In the rows, zero is written as 128.
One turn sends every row of this set to another row. A few are shown first. Where does it send the rows asked after them?
Q932: [120 142 146 137 163 122 107 114 142 115 120 164 131 104]
Q329: [131 139 127  88 144 108 130 144 128 102 132 110 130 126]
Q952: [111 137 148 136 155 122 104 101 144 119 121 161 136 103]
Q710: [138 116 134  96 131 119 151 162 133 116 135 110 127 148]
Q104: [134 129 133 151  88 121 102  96 156 150 154 107 114 137]
Q220: [145 123 126 160 112 146 103 114 142 147 113  93 113 134]
Q581: [122 101 154 157 144 148 127 141 140 132 105 150 137 124]
Q411: [126 125 163 135 141 123 138 110 161 139 151 178 123 143]
Q730: [145 127 136 149 102 136 114  93 158 159 143 109 107 152]
Q874: [131 105 154 155 149 146 134 150 142 132 110 156 130 131]
Q263: [145 147 126 153 100 123  94  95 139 138 141 109 118 109]
Q516: [131 147 137  87 149 111 119 142 125 106 124 118 137 122]
Q330: [113 137 151 135 157 117 106 110 134 118 116 155 140  98]
Q536: [132 134 138  82 131 102 145 132 142 116 158 122 124 148]
Q222: [146 129 126 161  97 150 115 112 139 147 125  94 116 129]
Q495: [141 150 123 149 105 137 101  91 139 137 133  99 116 116]
Q7: [137 117 129 163  91 134 103 121 146 147 132  95 118 133]
Q513: [135 148 133  93 147 106 127 141 126 101 133 105 130 124]
Q147: [138 140 147  87 132 101 148 129 143 118 162 119 124 153]
Q867: [143 120 144 105 133 122 151 163 130 116 132 104 129 150]
Q709: [145 138 133 149  92 138 119  90 151 152 150 107 112 139]
Q168: [119 115 165 139 132 128 137 103 162 144 148 173 128 143]
Q996: [116 100 164 153 141 139 131 144 140 138 114 159 125 127]
Q794: [150 131 135 156  86 127 115 100 150 153 155 115 114 135]
Q833: [111 120 170 135 138 118 129 109 154 140 147 176 120 133]
Q682: [107 130 156 139 155 121 106 118 137 121 116 162 127 100]
Q883: [132 137 124 153 100 122  87 102 144 136 134  97 119 117]
Q200: [135 141 152  79 130 104 142 128 144 125 157 134 129 153]
Q475: [138 148 124 144 118 127  91  83 149 140 131 104 111 123]
Q126: [141 116 146  99 132 128 148 166 130 124 124 118 134 152]
Q440: [118 121 171 131 134 117 138 102 155 144 153 172 130 139]
Q158: [123  97 162 153 140 141 137 146 135 138 110 149 139 128]
Q850: [150 124 127 167  94 138 107 121 137 145 128 101 119 122]
Q273: [130 153 129  97 146 101 131 142 124 110 124 110 134 119]
Q219: [134 146 144  90 128  96 154 127 143 129 159 125 126 149]
Q231: [139 121 140 109 130 118 159 165 130 128 126 108 131 148]

Q516 -> Q126
Q883 -> Q7
Q263 -> Q850
Now find these:
Q932 -> Q874
Q168 -> Q952
Q495 -> Q222
Q219 -> Q273
Q996 -> Q833
Q710 -> Q536
Q147 -> Q513
Q730 -> Q475
Q158 -> Q440

One turn sends every row of this set to another row. A few are shown first. Where does it send the rows asked after them?
Q170: [138 133 125 121  95 154 147 157 141 153 164 105 163 138 126 109 105 116
 112 125 132 159 137 157 106]
Q507: [ 96 129 127 120 147 147  82 153  93 127 165  94 149 130  85 121 134 126
  85 108  95 173 157 132 142]
Q241: [ 87 145 130 105 151 165 114 147 134 181 134  88 175 139 124 102 191 131
 111 148  96  99 127 133 123]
Q823: [101 152 109 111 127 137 108 131  85 121 111  83 148 132 102 120 135 125
  85 135  55 124 146 142 147]
Q808: [113 142 120 112 134 157 108 124  96 136 119  84 193 143  89 122 149 151
  90 112  57 122 148 155 110]
Q39: [145 133 155 105 132 161  99 164 151 154 149  82 144 163  76 113 123 114
 127 138 129  97 131 147 104]
Q484: [108 152 131  91 145 171 102 167 140 180 137  85 158 149 122 118 186 136
  87 124  98 108 129 139 127]
Q496: [115 164 119 109 131 168 131 126 136 185 126  84 172 141 118 103 165 123
 131 158 108  95 127 133 106]
Q908: [108 132 114 134 122 149  91 131  80 138 149  65 146 130 101 125 129 116
  90 127  81 156 155 140 165]
Q314: [115 147 118 120 125 156 101 129  74 126 122  72 172 137  87 121 140 137
  89 120  56 133 153 149 122]
Q953: [139 144 125 124 100 146 149 139 132 164 166  93 161 147 121 101 103 123
 123 125 140 154 129 154 109]
Q796: [103 124 104  94 146 139 101 125 117 127 103  90 180 153  84 117 154 132
  86 137  58 113 130 140 141]
Q457: [109 126 100 111 140 145  91 123  89 116 112  82 170 148  78 113 146 123
  86 134  60 129 139 133 138]
Q626: [102 134 113 128 145 148  87 141  81 116 148  81 156 128  73 122 133 116
  92 115  88 167 149 127 142]
Q24: [120 181 113  81 145 161 123 158 147 159 118 100 159 143  93 114 168 126
 108 138 120 121 116 119  95]
Q255: [142 135 123 124 103 144 148 151 135 158 163 104 162 142 123  99 105 119
 118 130 139 160 133 154 107]
Q226: [132 101 143 119 148 151 115 149 143 144 168  99 166 160  75  97 108 115
 137 142 137 131 119 147 110]
Q463: [138 154 134  95 145 180  97 158 148 181 134  85 147 159 102 123 160 128
 112 136 105  91 129 139 115]
Q938: [ 75 126 116 118 138 132 107 134  90 129 152  81 170 123  89 104 149 122
  92 152  95 181 140 123 148]
Q303: [ 95 164 116  97 150 165 116 156 135 168 131 102 176 138 116 105 193 133
  99 118 107 124 127 126 101]
Q424: [128 164 121  83 111 135 130 160 155 144 124  88 153 153  80 101 138 109
 109 153 140 140 110 121 100]
Q206: [ 95 120 120 130 123 143  93 126  93 153 164  75 152 134 120 113 137 118
  89 136  86 161 157 139 169]
Q131: [134  92 142 124 142 148 123 155 141 143 165 107 170 153  87  93 110 113
 134 149 134 136 123 150 108]
Q218: [ 87 130 110 126 132 134 105 128  81 124 139  71 160 124  84 113 137 113
  96 152  84 165 143 126 158]
Q71: [123 110 131  92 110 135 140 173 160 142 150  97 146 145 107 110 115 107
 101 174 127 149 112 146 140]
Q362: [103 161 114  99 125 136 123 133 108 135 106  92 158 133 114 127 141 140
  82 125  54 113 145 153 141]
Q752: [123  90 137 120 137 156 125 156 147 136 166 108 179 148  83  99 114 111
 132 148 130 139 124 149 104]
Q32: [129 154 125 125 100 147 136 121 141 172 141  83 163 148 120  92 124 104
 142 147 132 105 133 142 106]
Q522: [133 118 133  93 117 128 141 175 153 144 148  96 141 151 102 103 112 114
 102 171 132 155 111 148 136]
Q201: [125 133 132  86 118 125 142 167 153 144 147  89 136 152  96 106 111 115
 106 169 136 153 103 140 137]

Q908 -> Q626
Q953 -> Q226
Now find these:
Q507 -> Q938
Q362 -> Q808
Q752 -> Q71
Q522 -> Q255
Q424 -> Q32
Q463 -> Q24
Q303 -> Q241
Q457 -> Q823

